First come named turns, each shown by rows before and after it. For each pair of rows after them, which turns, in which order, take the first row to the second? The first pair is done for you.
C:
[  7 -25 -18 -18   8   2  -7  -5  -7  -1] => [ 13 -24  -9 -13  16   1 -16  -1  -3   2]
[ -8  -4 -14  13   6  21  10   7  -2 -17] => [ -5  -5 -11  16  12  22   5   6  -3 -16]
[ 4 -4 -5 -4  2 -7 -2 -5  1  3] => [ 7 -4 -2 -2  4 -7 -5 -4  0  4]
S:
[ 14  -6   1 -13  -4 -15  -3   4   3   7] => [  7   0   5   1   9 -14  -9   3   5  15]
[ 14 -17 -11 -18  -4  -6   4  -2  -7  -7] => [ 23  -8   9  -7   6 -10 -16   8   3  -3]
[ 9  4  1 27 18  4 -7  4  3 -8] => [ -3  -5 -18  19  12   4  12  -9  -7  -9]
Y:
[-19   7  11 -15   8   3  -4   4  -1  29] => [-6 -6  7 -8 24  9 -9  3 -4 25]
[ -5  12 -10   4 -18   2  18  -9  -9 -20] => [  2  -3 -19   9  -2   7  16 -13 -13 -20]
[ -2 -11 -14   4  19   3  10   1   3  20] => [17  0  9 11 16  7 -4 18 14  6]
Z:
[ -3  -3  -1  -6  -6 -12  -9   1  -3  10] => [-14   0  -2  -7 -11  -3   1  -2  -4   5]
[-14   3  -1   4  13  -3  -5  -5   3  21] => [-22   1  -4   2   8  18   6  -5  -2   6]
[  5  14  12  -7 -17 -11 -12  10   7 -14] => [ -2  16  11  -7 -19 -10  -8   8   7 -15]
A:
[  5  -9 -16  11  -3   0   6 -11 -15 -15] => [  3   7 -10  10 -16 -12   4  -7 -10 -14]
[-27   6 -15 -35 -25 -14   7 -19   9  21] => [-21   1  -6 -47 -22  -7   0 -11  12  22]
[-10 -12  -2   0  16  27   8   0  -3  -9] => [-17   0 -11  16   8  15  15  -8  -6 -10]
[  8  -1   7  -8 -11  10   6  10   2 -10] => [  7  -7   3  -7  -4  14   8   8  -3 -11]

(2 to 3 turns a pair)
[ 22  -2  -7   2 -10   3   4   5 -10 -31] => [  9  15  -1 -12 -23 -27  -6   1   0   3]
Z A Y
[  3 -11  11  -3  35   8 -21   4   8  24] => [  6   8  30   1  18   7 -25  15  15   9]
S C Y
[  5   8  -6   0 -23  -1  18   3  -2 -27] => [ 14  -3   5 -18 -17  11   8  13   3 -24]
A A
[-11 -15 -14 -22 -11   9  16  -7  -8  -8] => [ 15   1   3   6 -10   8   6   7  -3 -34]
Y A Y
[ 10   1  10   8  -4   7  -4  19  -4 -18] => [ -8  16  13   0 -20  -4   2  13  -1  -4]
Y S
[-15 -14  -5  17  26  30  13  -6  -6  -7] => [-12  23  27  19   5  21  -1  10  11  -8]
C Y
[-15   1 -22   7 -16  -7  20 -13  -6 -10] => [ 17   0  -9  23  -1 -29  -9  -4   0  -1]
Y Z A
[-21  -1  -6  -3  12  17   9 -11  -6   9] => [-1  4 13  8 20 19 -8  5  3  0]
C Y
[-25  33  15   7  13  -1 -10   4  -8  12] => [ -8  15  14  10  26  26  -8  13 -13 -14]
Y Z Y
[-12 -30 -15  -3  18  29  19 -11 -17  -2] => [  4   0  -1  35   5  20  18  -1 -13 -31]
Y A A
[ -5  16   8  23   7 -13 -10  -3  -1   5] => [-12   3  -3  12  10 -15  -8 -13  -5  19]
Y A Y
[  5  10 -16   1 -34  -4  32 -10 -11 -42] => [-14   5 -30  -8 -30 -11  37 -22 -14 -19]
S C Y
[ 37   7  10  13 -21   0  -8   5   0 -17] => [-10   6 -14  34   3  -1   4 -23  -8  19]
S Y Y
[  5 -10   8 -31 -14  -3  -9   9   3   0] => [-19   1  16 -10   2  26  -5  11   3  -3]
S Z Z
[ -1 -11 -14  30  26  -3  -6  -1   0  -8] => [  5   9  19  18   6   0 -17  22  14 -16]
Y A
[-18  19   5   8 -21   3  15  -2   8  -8] => [-19  11 -12  15 -15  -7  19 -13   2   1]
Y A
[-2  7 13 20  7 14 -4  8 -9  7] => [ -3  -5  -6  18   5  12   9  -3 -19   2]
S A Y
[-16  -6  11 -10  23  31  -4  10   6  20] => [-36  12 -17   0  -8   7  24 -11  -7  10]
S A A
[ 17  15  31 -14  -8   4 -13   6   7 -13] => [ 11   9  21 -33 -18  -6  -6  -1   3  -1]
C Y S
[  4 -14  -2 -21  -1   8   3  -2  -7  -7] => [ -8   6  11 -22 -11  -4  -4   4   1   4]
S Y
[ -9   0 -22  -1  13   2  25 -16  -9  -6] => [ 13   7 -17   8   9 -30   9 -12  -3   3]
Z Z A
[  8  13   0  15 -16 -19   0   0   1 -13] => [  2   5 -14   8 -14 -21  10  -8  -4 -10]
S Y S
[ -1  25   8  19 -26   0   4   6   2 -20] => [-23  21   9  28   0  12   0   0   2   0]
S A S
[-12  15   8 -12 -21 -18  -2  -2   6  15] => [  0   0  22 -17  -2  23  -6  14   5  -7]
Z S A
[-12  -6  -9  -4  -4  16  18  -4  -6 -11] => [-10  10   2  -6 -21   6  15   2   1  -9]
A A
[ 13 -10  11 -28  -4   1  -1  -2  -5   1] => [ 19 -16   3 -12   8  13   6  -4 -10 -14]
A Y A
[-10  10  18   0 -16   5 -10   9  -1 -18] => [  5 -24  -6  -4   2   9  -5   2 -12 -18]
Y Y S
[  9   5 -17  13 -11 -34  -3 -10  -6   7] => [ -4 -17 -28  -7   2 -15   6 -17 -12  15]
Z A Y
[  3 -15 -27 -14 -18  -9  15  -9 -12  -3] => [ 30  -6   4  17  14  -5 -20  11   3  -3]
Z Y S
[-26  -9   4 -14   1  17  -6   0   3  -5] => [ -9  -6   7   7   8  19  -9   4   2 -22]
Y A Y
[-19  40  27  21  -5   9  -7   8  15   5] => [-19  -9 -15  30  32  27  12 -16  -9  -1]
S Y
[ 12  -6   9  16  22  -3 -18  -8   6  18] => [-19  23  20   7 -11  10   3  -5   9   8]
Y Z
[  5   7  -1 -15 -31 -11   4   1  -3 -15] => [ 18  -7   4 -24 -22  -1  -1   5  -2 -18]
Z A
[-16  13   7  10   0  24  10   5   4 -15] => [-22  -5 -20   0   4  10  19 -12  -7   0]
Z Y Y
[ -2   8 -26   3  -5   4  13  -8  -3 -15] => [ 12  20  -4  15   8 -12 -14   5  10   2]
S Z S
[-10  25  16   5  -6  -3 -10   2  12   6] => [ 15 -22 -12 -14   9   5  -1  -6  -4  -5]
Y S Y
[ 22   1  14   0  -5   7  -2   9   6 -18] => [ -3   4  10 -24 -17   5   5   1   4  -2]
Y A
[  6  16   6  36   8   0  -4   2  -2 -13] => [ 11   2 -12  33  10 -19  -2 -10  -7  -4]
S Z Z
[ -6 -22   5 -14  31  26  -5   7   0  10] => [ 23 -17   2 -22  -8  13   7  13  -5 -30]
A S Y
[  8  -9   3 -15 -11   1   3   5  -2  -7] => [ -5 -12  -5  -5   9  -2   0  -6  -3  17]
S Y Y
[  6   6  -2  15   0 -12  -7   6  -2   2] => [  8   1   8  -6   1  -2 -13  14   2   8]
Y A A
[ 20 -25  -4  17  25  -9 -18  -3  -1   3] => [ 31  -3   2  19  -8 -16  -8   6   2 -23]
A S Y
[  8  -5  -8  -7 -19  10  26   4  -8 -34] => [-13  15  17 -32 -29   2   8  10   8   1]
S Y A
[-14  24  -4  16  -4  15  15 -12   8  -1] => [11 12 19 -6 -3 26 -2  8 15 -8]
A A Z
[ 15  15   7  -4 -21  -2  -2  12   0 -18] => [ 10  21  15   9  -6   1 -13  13   5  -8]
C S
[ 18  22  15  16 -10 -32 -12   6  11  14] => [-17   8 -18 -10 -26  -7  32 -15  -6   6]
Y S Z
[  1   1   5  18  15  10 -11   3  -2 -13] => [  8 -12  -7  16  15   0  -8  -3  -5  -8]
S Z
[-10  18  24   5  -7   8  -1   9   8   4] => [  0 -17   4  14  26  17  -5  -1  -4   8]
Y Y
